Rotation paths and how fast each direction turns (degrees per step):
Each turn is a multiple of 5 degrees from 10 to 175, or 0.
Each row of a path follows its step; steps can be skipped.
path 1
step 0: [ 0.65  0.09  0.31 -2.35 -3.87  3.12  0.67 -1.86 -3.00 -1.30  2.36 -0.46
  2.38  0.87  1.97  1.20 -1.03 -0.47  0.72 -2.01  2.76  2.00 -1.67 -0.87
  0.64  0.65 -0.47  2.50  1.03 -2.05 -1.54  0.67  1.18  1.95  1.17]
step 2: [-1.99  0.52 -0.99  2.87  0.48  2.90  0.29 -0.26 -0.23  1.41  1.36  2.22
 -0.49 -0.38  0.41  0.77  1.45 -4.72 -3.39  0.71  0.56  2.55 -1.97  2.80
  0.71 -0.58  1.89  2.12  0.18 -1.56  0.45  0.87 -2.58  1.39  0.57]
step 3: [-1.22  2.69 -0.35 -1.02 -2.14  1.85  2.55 -0.68  1.95 -1.64 -3.26  1.91
 -1.96  0.74 -0.86  1.04 -0.65 -0.59 -1.87 -0.42 -0.44  0.69  0.92 -3.14
 -0.39 -2.07  1.42  1.49 -1.13 -0.13  1.85 -4.40  0.06  0.48 -2.74]
step 7: [-0.25  0.91  0.41  0.26 -0.29  2.69 -1.77 -2.29  0.55  1.72  3.80  2.86
  1.04 -3.31  0.15  2.34  1.91  2.19 -0.68 -2.17  1.47  0.19 -1.74  1.68
 -1.25 -2.54  1.43  1.67  0.51 -2.00  1.94 -0.27 -0.68  0.98  1.59]
step 8: [-1.25  1.50 -0.12 -0.67 -5.28  1.36  0.54 -0.43 -1.62 -2.00 -0.24  0.24
  1.39  1.47  2.25  0.08  2.31 -3.66 -2.09  1.94  1.88  2.28 -0.94 -1.16
  0.45 -1.20  1.69  2.26 -1.25  0.45  0.23 -1.46 -0.33  0.25  1.10]
step 9: [-0.57 -0.95  0.90  1.16  1.84 -1.64  4.94  0.17 -0.75 -0.37  0.27  1.88
 -0.99 -1.10 -1.62  2.29  0.73 -0.67 -2.97 -0.16 -2.96  1.44 -1.17 -0.01
 -2.52 -1.95  1.78  0.36 -1.99  0.72  1.87 -2.15 -2.26  1.30 -1.40]
step 10: [-3.15  1.19 -0.32  0.07  0.75  3.83  0.59 -1.73 -0.65  2.92 -2.62  0.79
 -2.15  0.44 -2.96 -0.19 -2.47 -3.97 -1.64 -1.81  0.50  0.80  0.43  0.06
  2.16 -0.24  0.55  2.13  0.93  1.25 -1.46  0.01 -1.44 -0.12  0.10]
step 12: [ 0.09 -3.29  0.62 -0.05 -1.41  0.48 -0.66 -2.56 -3.05  1.50  1.40 -1.95
  2.22 -2.85 -2.03  1.34 -2.31  1.10 -0.81 -2.69  1.18 -0.33 -3.17 -0.38
  0.56  0.20 -0.07  1.46 -1.04 -2.62 -1.15  0.59 -1.57  0.69  3.01]
step 13: [-1.67 -0.16  2.40 -1.46 -2.07  1.97 -1.08 -0.39  0.81  0.15  3.67 -0.99
  0.18 -0.69  1.12  0.28  3.02 -1.78  0.46 -0.34  1.90 -0.52  0.82 -2.00
 -2.09 -1.11  3.51  1.77  0.82  0.66  0.58  0.74  1.02  4.51  0.88]
step 14: [-1.13  0.56 -1.43  1.81 -2.09 -1.55 -0.40  0.41 -1.34 -0.21  1.54  2.68
  2.20  0.38  1.61  2.10 -0.75 -1.11 -5.48 -0.74 -0.46  2.27 -0.63  2.51
 -1.23 -0.08  1.42  0.95 -1.20 -1.92  0.12 -2.24  0.84  2.46 -1.22]
step 15: [-0.39  1.43  0.98  0.99 -1.29  3.02  2.38 -1.54 -0.35  1.69 -0.74  4.09
 -1.79 -0.36 -0.07  1.96  2.03 -0.33 -0.05 -1.25 -0.36  0.55 -1.75 -0.56
  0.20 -3.74  0.90  3.51  0.86  1.79  2.55 -1.46 -1.49 -2.00  0.63]
Speeds:
[-0.17 -1.14 -0.31  0.30 -0.93 -0.65  0.51 -0.27 -0.26 -0.47 -0.09  0.59
 -0.76 -0.17  0.17 -0.60  0.32  0.53  0.59 -0.87 -0.56  0.01 -0.17  0.12
  0.40  0.00 -1.29  0.47 -0.97 -0.35 -0.21 -0.62  0.09  0.68 -0.84]
130
[ 0.24  1.09 -0.75 -0.70 -0.16  0.52 -0.75 -0.01  0.78  0.59 -0.08  1.19
  0.46  0.00  0.10  0.10 -0.72  0.67 -0.29 -0.80  0.08  0.74  0.70  0.33
  0.73 -0.32 -0.72 -0.06  0.38 -0.08  0.56 -0.68  0.72 -0.05 -0.36]
95
[-0.16  0.36 -1.08 -0.29 -0.42  1.00 -0.03  0.53 -0.36 -1.24  0.44 -0.40
 -0.64  0.87  0.23  0.18 -0.07  0.35  0.15  0.26  0.07  0.88  0.41 -0.71
 -0.59  1.06  0.70 -0.44 -0.50  0.00 -0.65 -0.51  0.53  0.14 -0.38]
135
[ 0.60  0.48  0.53 -0.22  0.19  0.13 -0.03  0.21  0.25 -0.37 -1.19  1.11
  0.18  0.19  0.24  0.24  1.32 -0.68 -0.14 -0.55 -0.13  1.06 -0.57  0.70
 -0.60 -0.12  0.36 -0.03 -0.97  0.22 -0.55  0.48 -0.31 -0.67 -0.50]
55
path 2
step 2: [ 2.22  0.89  1.45 -1.17  0.47  1.43  0.07 -0.22  1.57  1.02  0.63  1.00
 -2.46 -2.44 -2.16  1.62  1.07  4.32 -0.09 -1.63 -1.05 -0.84 -0.68 -2.63
  4.07 -0.69 -2.69  1.57  0.27 -1.09  0.44 -1.89  0.77 -0.58  0.14]
step 3: [ 0.33 -0.98 -0.40  0.76 -2.58  0.03 -1.84 -3.53  1.42 -2.58 -1.01  1.01
 -0.32  1.17 -2.10  3.73 -0.87  1.23 -1.14  1.49 -1.35  0.94  0.71 -1.31
  0.95 -1.00 -2.17 -0.33 -3.01 -1.83 -1.52 -0.39  3.49  0.46  0.78]
step 6: [ 1.12  2.01 -1.58 -0.95  1.35 -0.22  0.18 -2.76  5.14  1.26  0.31  0.44
  1.05  0.22 -0.75  0.20  1.67 -1.20 -1.43 -0.31  1.82  2.61 -0.22 -0.97
  1.43 -0.96 -1.66 -0.58 -2.36 -0.26  0.43 -2.17  1.19 -2.65  2.65]
step 7: [-1.13  0.09  0.25  0.77  0.88  0.83  0.49 -0.40  0.77  1.95  1.27  2.33
  0.47  1.49 -0.55  2.39  1.92  2.72  0.42 -0.29  0.06 -3.10 -2.36 -1.14
  3.26  1.03 -2.69  0.35 -0.55 -1.07 -1.31 -4.47  2.07 -0.01  0.55]
step 8: [-1.55  0.54 -0.39  0.94 -1.21  2.55 -1.05 -1.64 -0.67 -2.73 -1.31 -0.61
 -3.51  1.95 -1.92  1.59 -1.75  1.26  1.31  0.45 -0.16  0.60  0.10 -0.16
  2.51 -0.93 -1.86  2.27 -2.67 -1.64  1.24 -1.25  2.70 -2.35 -1.61]
step 9: [-0.67  1.12 -0.75  1.46 -1.85  1.14  0.70 -2.68  0.96  0.69  2.57 -1.41
  0.46  0.22  0.23 -1.02 -1.69  2.86 -0.60  0.20  2.29  2.10 -0.23 -4.10
  1.91 -0.01 -1.71 -2.58 -1.48 -0.60  0.28  2.86  2.85 -0.20 -0.35]
step 10: [-0.41  0.61  3.73 -1.09 -1.07 -1.24 -2.22  0.94  2.73  2.64  1.01 -0.46
 -1.07  0.57 -1.65  0.86 -1.50  0.37 -1.93 -3.15  0.74  1.09 -0.39 -1.20
  2.24 -1.06 -0.02 -2.08  1.35 -2.39  0.48 -2.26  3.30  0.20 -0.23]
step 11: [ 0.13  0.04 -1.59 -0.21 -0.45 -0.37 -2.09 -0.73  3.28 -2.11  1.24 -1.77
  1.75 -0.15 -0.83  2.32  0.64 -2.92  0.88 -1.15 -1.31  2.80 -1.91 -0.73
  3.04  1.67 -0.57 -0.13 -1.85  0.52  0.04 -3.40  2.22 -1.65  1.43]
step 12: [-1.72  0.84 -0.18 -0.13 -1.64  2.86  1.50 -1.30  0.34  4.03  1.64 -1.45
  0.10  1.08 -0.54  1.65  2.48  0.54  1.51  1.97  0.54 -1.19 -0.42 -0.19
  1.50  0.69 -3.19  0.08  0.40  0.42 -0.43 -1.54  2.59 -3.29  2.38]
step 13: [-0.58 -0.82  0.86  0.86  0.70  2.07 -0.92 -0.46 -1.48  2.14  0.39  2.18
 -1.16  1.00 -1.61 -0.13 -2.04  0.66  1.06 -1.85  0.01  1.41  2.70 -1.60
  1.20 -0.28 -4.21  0.74 -3.47 -1.73  1.22 -2.52  2.00 -1.90 -2.01]
step 15: [-1.99 -0.43  1.42  0.15 -2.60 -0.44 -1.74 -0.08  1.00 -0.18  1.49  0.93
  0.98  3.47  0.70  1.32 -1.01  0.28 -0.63 -2.08  0.62 -1.41 -1.83  0.43
  3.05 -2.37 -0.71 -4.09  0.93 -0.93 -1.47 -0.22  3.70 -1.43  0.90]
Speeds:
[ 0.93 -0.40 -1.12  0.11  0.06  0.14 -0.90 -0.07  0.31  0.21  0.93 -0.20
 -0.41 -0.02  1.06 -0.46 -0.25 -1.06 -0.82  0.24  0.25 -0.30 -0.41 -0.57
  0.08  0.11  0.13  1.03 -0.91 -0.50 -0.46  0.33 -0.18 -0.45 -0.63]
145
[-0.65 -1.23 -1.25  0.05  0.18  0.11 -0.29  0.31  0.86 -0.07  0.50 -0.07
 -0.51 -0.47 -0.15 -0.06 -0.57  0.76  0.97  0.20  0.24  0.11  0.24  0.25
 -1.03 -0.41  0.50 -0.41  0.76 -0.57 -0.47 -0.43 -1.03 -0.02  0.19]
0
[ 0.41 -0.25  0.77 -0.07  1.00  0.48 -0.66  1.05 -0.10 -0.28 -0.20 -0.87
 -0.34  0.25 -0.70  0.94 -0.72  0.44 -0.07 -0.47 -0.78  0.21 -0.25 -0.41
  0.02 -0.28  0.40  0.42 -0.79  0.81  0.36 -0.56 -0.89 -0.31 -0.70]
130
[-0.36  0.57 -0.16  0.03  0.86  0.87 -0.02  0.62  1.48  0.12  0.17 -0.08
  0.29  0.31 -0.06 -0.50  0.86 -0.91 -0.25  0.22 -0.83 -0.12 -0.03  0.34
 -0.80  0.81 -1.25  0.00  0.60  0.29  0.50 -0.49 -0.12 -0.05 -0.11]
65
[-0.75 -0.23 -0.71 -0.45  0.79 -1.07  0.81 -0.75  0.39 -0.16 -0.28 -0.20
  0.27  0.07  0.63  0.19 -1.43 -0.54 -0.07 -0.08 -0.72  0.76  0.64  0.63
  0.50 -0.64 -0.66  0.62 -0.31  0.35  0.42 -0.04  0.18  0.27 -0.16]
145
[-0.18 -0.58  0.42  0.00  0.19 -0.03  1.25 -0.08 -0.46  0.52  0.19 -0.41
  0.11 -0.73 -0.02  0.28 -0.33 -0.03 -0.95  0.83 -0.99 -0.72 -1.23 -0.41
  0.16 -0.36 -0.10 -0.43  0.86 -1.05  0.27 -0.11 -0.14 -0.79 -0.28]
145
path 3
step 1: [-2.87  0.28 -0.60  0.07  1.07  1.47  0.51 -3.73  2.16  0.05 -0.51  2.95
  1.73  3.24 -3.41 -0.57 -0.41 -2.72 -2.54  0.24  0.48  0.39  0.79  1.11
  0.06  1.55 -0.52  0.81  0.15  1.19  2.62 -1.32  0.02  0.01 -0.17]
step 2: [-0.15 -0.33  0.34  1.78 -0.71  1.92 -3.34  2.18 -0.56  0.53 -4.14  0.75
  1.70 -1.87 -1.62 -0.29 -4.32  1.48 -2.58  0.13  0.23 -1.82 -0.74 -0.96
  1.11  1.63  0.81  1.05  1.14 -0.64  0.45  0.28 -0.31 -1.40 -1.83]
step 3: [ 0.05  1.86 -2.32  2.27  0.14 -0.73 -0.37  1.68  0.74  0.94  1.05 -2.05
 -1.10  1.93 -1.82 -0.43 -1.82 -2.47 -1.61  0.49 -0.77  1.72 -0.98 -0.04
  1.21  2.48  0.79 -1.24 -0.58 -0.18  1.13  4.17 -0.94 -0.97  4.32]
step 5: [-1.71  0.06 -0.16  2.33  1.49  1.79  1.72 -1.42 -1.66 -1.01  0.75 -1.37
  2.28 -0.30 -1.57 -0.61 -0.81  1.86 -0.93  0.71 -1.45 -2.98 -2.39 -3.87
  2.49  1.35  1.83  0.53  3.28 -0.56 -0.73  1.31 -1.10 -0.87  0.45]
step 6: [-1.30  4.04 -1.07 -1.10  0.62 -1.65  1.00 -0.41 -1.45  0.78 -1.56  0.53
  0.70 -2.95 -0.03  2.29 -0.14  0.11  0.07 -2.16 -0.71  2.58 -2.14  2.31
  1.28  3.01  1.57 -0.46 -0.03  1.00 -1.36  2.37  0.44 -2.44  2.18]
step 7: [-2.09  0.02 -0.68 -1.26  2.82  1.83  1.16 -2.43 -1.11 -1.43  1.48  0.53
  0.17 -2.64 -1.27 -2.27  0.57 -1.87 -2.91  0.18 -0.31  1.68  4.80 -0.83
  0.41  0.84  1.87  0.47 -1.14  0.56 -0.34  0.74 -2.19 -0.34 -0.86]
step 9: [-2.06  1.16 -2.94 -1.07 -3.07  1.92  0.65  1.77 -1.56 -0.43 -1.56 -0.75
 -1.94 -0.88  1.09  0.39 -3.79  1.76 -1.28 -0.33 -2.03  0.62  1.30 -0.36
  0.64  1.81  1.34 -1.05 -3.13 -0.69  1.24  1.65  0.51 -2.45  0.67]
step 11: [-1.30 -1.10  2.19  1.24 -0.88  1.47 -2.22 -0.77 -1.38 -0.43 -2.44  0.81
  0.60 -0.38 -2.06  1.09  0.43  3.48 -0.35  0.90 -1.29 -3.28  0.28 -1.34
  1.96 -2.63  3.18  0.96 -2.74  1.00 -1.58  2.02 -0.52  0.55  1.56]
step 12: [-4.79  0.67 -2.11 -0.21  1.26  2.25  2.35 -0.40  0.08  0.08  0.23 -1.31
 -1.82  0.67  0.76  3.66 -1.30  0.24 -0.54  1.24 -1.21  0.98 -3.96 -0.38
 -0.70 -0.49  0.10 -0.62  0.57  0.46 -0.28  1.75 -0.85 -1.16  2.86]
step 13: [-2.16  1.20  0.84 -3.14  0.03 -0.39 -0.79 -3.24 -1.76  1.11 -2.11  2.12
  2.52 -2.28  0.35  0.87 -0.98 -2.77 -1.67 -0.72  2.13 -0.63  1.85  1.34
 -0.64 -1.02 -0.11  0.18 -0.47 -1.28 -1.69  0.04 -2.47 -0.49  2.74]
step 15: [-2.27  4.21 -0.01 -0.65 -1.80  0.01  0.55 -0.64 -0.61 -0.93 -1.23  1.57
 -2.66  0.85 -2.43  2.00 -0.65  1.28 -0.30 -1.89  0.48  0.72 -2.37  1.30
 -0.86  1.00  0.52 -1.91 -1.68 -1.39  3.71 -0.80 -1.73  0.58  1.54]
Speeds:
[ 0.32  1.03 -0.07 -0.32  1.31  0.60 -0.70  0.82  0.00 -0.09 -0.02  0.36
  0.03  0.96  0.06  0.17 -0.26  0.07  0.16  0.39 -0.09  0.91 -0.38 -0.20
 -0.46 -0.57  0.10 -0.16  0.49  0.71 -1.22 -0.57  0.67 -0.84 -0.43]
175
[ 0.63  0.12  1.28 -0.23  0.64  0.46  0.27 -0.71  1.06 -0.23 -0.67 -0.03
  0.04 -0.59 -0.22 -0.88 -0.98  0.20  0.26  0.42 -0.32 -0.27 -0.33 -0.41
  0.27 -0.27  0.37  0.50  0.22 -0.93 -0.31  0.29  1.03  0.92  0.01]
120
[-0.73  0.47  0.46 -0.34  0.28 -0.20  0.09 -0.55 -1.26 -0.99 -0.38 -0.36
 -0.64 -0.38 -0.24 -1.15  0.58 -0.01  0.52 -1.40 -0.08  0.68  0.23 -0.11
 -0.16  0.43 -0.35 -0.38  0.49 -0.07  0.44 -0.47  0.72 -0.13 -0.57]
45
[-0.48 -0.50  0.23 -0.44  0.09  0.70 -0.34  0.35  0.17  0.43 -0.34 -0.19
  1.20 -0.10 -0.45 -0.74  0.91  0.12  0.22  0.24  1.71 -0.91  0.10 -0.58
  0.42 -0.01  0.24 -1.07  0.14  0.33 -0.26  0.12 -0.06  0.12 -0.84]
120
[ 0.00 -1.20  0.33 -0.71  1.40  0.24  0.67 -0.86 -0.37  0.51  0.22 -0.45
  1.02 -0.50 -0.21  0.77  0.19  0.41 -0.11 -0.45 -0.69  0.40 -0.51  1.21
  0.02  0.08 -0.10 -0.30 -0.13 -0.02 -0.51 -0.31 -0.47 -0.16 -0.14]
55
[-0.05 -0.73  0.64  0.72 -0.03  0.26 -0.20 -0.63  0.20 -1.03  0.88  1.83
 -0.09  0.60 -0.89  0.36  0.62  0.46 -0.09  0.01 -0.33  0.19  0.55 -0.14
  0.84 -0.53 -0.59 -0.01 -0.02  0.20 -0.07  0.33  0.11  0.11 -0.57]
110
[-0.74 -0.37 -0.29  0.15  0.10 -0.40 -0.72  0.59 -0.03 -0.52 -0.27  0.48
  0.09 -0.92  0.56 -0.22 -1.11  0.11  1.05 -0.14 -0.21 -0.63  0.65  0.93
  0.96 -0.17  0.51  0.20 -0.99  0.57 -0.49 -0.87  0.16 -0.10 -0.28]
155
path 4
step 1: [-1.71  1.34 -0.39 -3.87  1.94  2.19 -0.47 -2.04 -1.03  1.70 -0.40 -3.51
 -2.58 -2.51  1.35  0.13 -1.27 -0.30 -1.07 -2.01 -2.18  1.64  0.01 -0.84
 -2.13  1.14  0.27 -1.73 -1.65 -1.77  1.52 -3.55 -0.74 -0.60  2.83]
step 3: [-0.04  1.87  1.22  1.99  0.69 -1.27 -1.94 -2.92 -1.76 -0.81  2.81 -0.66
  1.01 -1.46  3.57  3.12  0.13 -1.15 -0.95 -2.27 -3.28  0.24 -0.65  2.68
 -3.33  3.80 -0.72 -0.33  1.37  0.66 -0.96  0.05 -0.78  2.12 -0.60]
step 4: [ 0.20  1.11  2.63 -1.69 -1.02  1.54 -3.10  2.19  3.43 -1.74  3.78 -0.95
  2.20  2.78  0.05 -1.24 -0.96 -0.09 -0.13 -0.75 -1.61  0.13  1.27 -0.97
 -0.18  2.05 -3.43  0.34  1.88  2.55 -0.18 -0.33  2.63 -2.07 -2.38]
step 5: [ 3.58  1.22 -1.21 -2.42  0.84  0.25 -1.76  0.28 -0.79  0.90 -1.76 -0.60
 -2.21  0.29  3.06  3.48  1.62  2.03  0.03  0.19  0.70  0.08 -1.44 -2.17
  1.10  2.88 -2.94 -1.19  0.50  2.20  0.80 -3.31 -1.34  1.61 -2.93]
step 6: [-0.24  1.33 -3.11 -0.91 -4.05  4.00  0.38 -0.55 -2.00  0.54  1.21 -0.94
  2.10  3.70 -0.14  1.08  0.64 -0.57  0.97 -0.29  0.36  1.34 -1.51 -2.22
 -0.77 -2.66 -0.58 -0.08 -0.99  2.64 -2.61 -2.64 -0.03 -3.10 -1.00]
step 7: [ 2.21 -0.76 -0.11  3.73  1.93  1.23  2.16  0.43 -0.72  1.38 -1.00  2.07
  1.79  1.58 -1.38  4.34  2.46 -0.17  3.01 -0.06 -0.42 -0.92 -3.95 -0.08
 -2.72  0.45  0.10 -0.91  1.32 -0.56 -0.35  0.34  0.96  1.35 -3.37]
step 11: [-2.66  0.76  1.88  3.76  0.38 -1.53  2.62 -0.88 -0.87 -0.61  2.30 -2.02
 -0.45 -0.83 -1.77  2.42 -0.02  0.17 -1.48  1.77  0.57 -0.13 -3.12 -2.45
 -0.45 -2.49  0.72  1.21  0.31  1.95 -0.97  2.92  4.37  0.51  1.83]
step 12: [ 1.16  0.45  3.62 -0.84  1.85 -0.26 -0.40 -1.46  0.00  1.89  2.19  2.21
  2.08 -2.63  1.08 -0.10 -0.55  0.63  3.48  1.82 -1.95 -1.63 -0.36 -1.71
  3.37 -0.54 -0.20 -1.15  1.06 -0.14  2.45  4.99 -0.69 -0.26  1.73]
step 13: [-1.97  2.73  1.61 -3.20  1.10 -0.18 -0.42  2.47 -1.93 -1.53 -0.93 -1.92
  1.86 -0.08  0.49 -0.31 -0.63  1.18 -2.90  1.55  1.37  0.58  0.27 -1.64
  2.66 -0.59  1.06 -2.86 -3.30  0.30  2.48  0.81  3.17  2.82  1.92]
step 14: [ 2.94  0.80  1.66  0.44  1.39  1.35  1.77 -0.46  1.61  0.25 -2.00 -0.08
  1.18 -1.07  4.61 -2.17  0.16  2.75 -0.03  0.72 -0.58  2.84  0.07 -1.91
  0.40 -1.33  4.49 -2.07 -1.78 -0.61 -0.90 -0.33 -1.98 -3.03  1.29]
step 15: [-1.25  0.31  0.41  3.04  2.31 -0.59 -0.82  2.92 -3.54 -1.60  2.18  1.42
  2.93  1.37  1.96  0.79  1.31  0.12 -4.15  1.39  2.15  2.33 -0.74  3.44
  0.28 -1.96  1.63 -0.03  0.89 -0.39 -2.07 -0.27 -1.32  0.33  1.81]
Speeds:
[-0.91 -0.27 -0.03 -0.36  0.17 -0.65 -0.44  0.33 -0.52  0.12 -0.51  0.55
 -0.20  0.03  0.07  0.10  0.13  1.41  0.19 -0.23  0.61  0.40 -0.41 -0.30
  0.00 -0.45  0.88  0.11 -0.33  0.10  0.25  2.02  0.18 -0.71 -0.10]
20
[-0.44  0.52 -0.97 -0.40  0.23  0.20  0.75 -0.61  0.78  0.31  0.62 -0.37
 -0.38 -0.49 -0.63  0.24 -0.66 -0.19 -0.07 -0.66  0.36 -0.60 -0.43 -0.10
  0.76  0.65  1.06  0.51  0.99 -0.67  0.23  0.46  0.39  0.25  0.90]
35
[-0.31 -0.44  0.58 -0.39 -0.30 -0.02 -0.12 -0.51 -0.37  0.92  0.21  0.12
 -0.55 -0.23  0.72 -0.43  0.95 -0.38  1.28 -0.16 -0.81  0.20  0.89 -0.99
  0.13  0.67  1.21 -0.03  0.30 -0.14 -0.85 -0.23 -0.33  0.09 -0.05]
170
[-0.27 -0.62  0.23  1.04 -0.75 -0.41  0.38 -0.25 -0.84 -0.47  0.64  0.41
  0.69 -0.22  0.10  0.56 -0.25 -0.11  0.42  0.18 -0.03  0.72 -1.32 -0.20
  0.06  0.35 -0.28  1.08 -0.18 -1.36 -0.53 -0.30 -0.12 -0.44  0.28]
85
[ 0.19 -0.17  0.05  0.30 -0.03 -1.00 -0.91 -0.22  0.19  0.24  0.67 -0.69
 -1.16  0.22  0.16 -0.15  0.02  0.19 -0.49  0.77  0.50 -0.42 -0.29 -0.42
  0.73  0.17 -0.85  1.06  0.82  1.11 -0.83  0.10 -0.29 -0.49 -0.05]
60
[ 0.37 -0.76 -1.04 -0.78  1.04 -0.57  0.51  0.14 -0.22  0.36  0.66  0.52
  0.53  0.09  0.65 -1.18 -0.14 -0.53 -0.37 -0.63 -0.06  0.42 -0.35 -0.44
 -0.97  0.50 -0.32  0.87 -0.47  0.70  0.22  0.05  0.26  0.30  0.05]
20
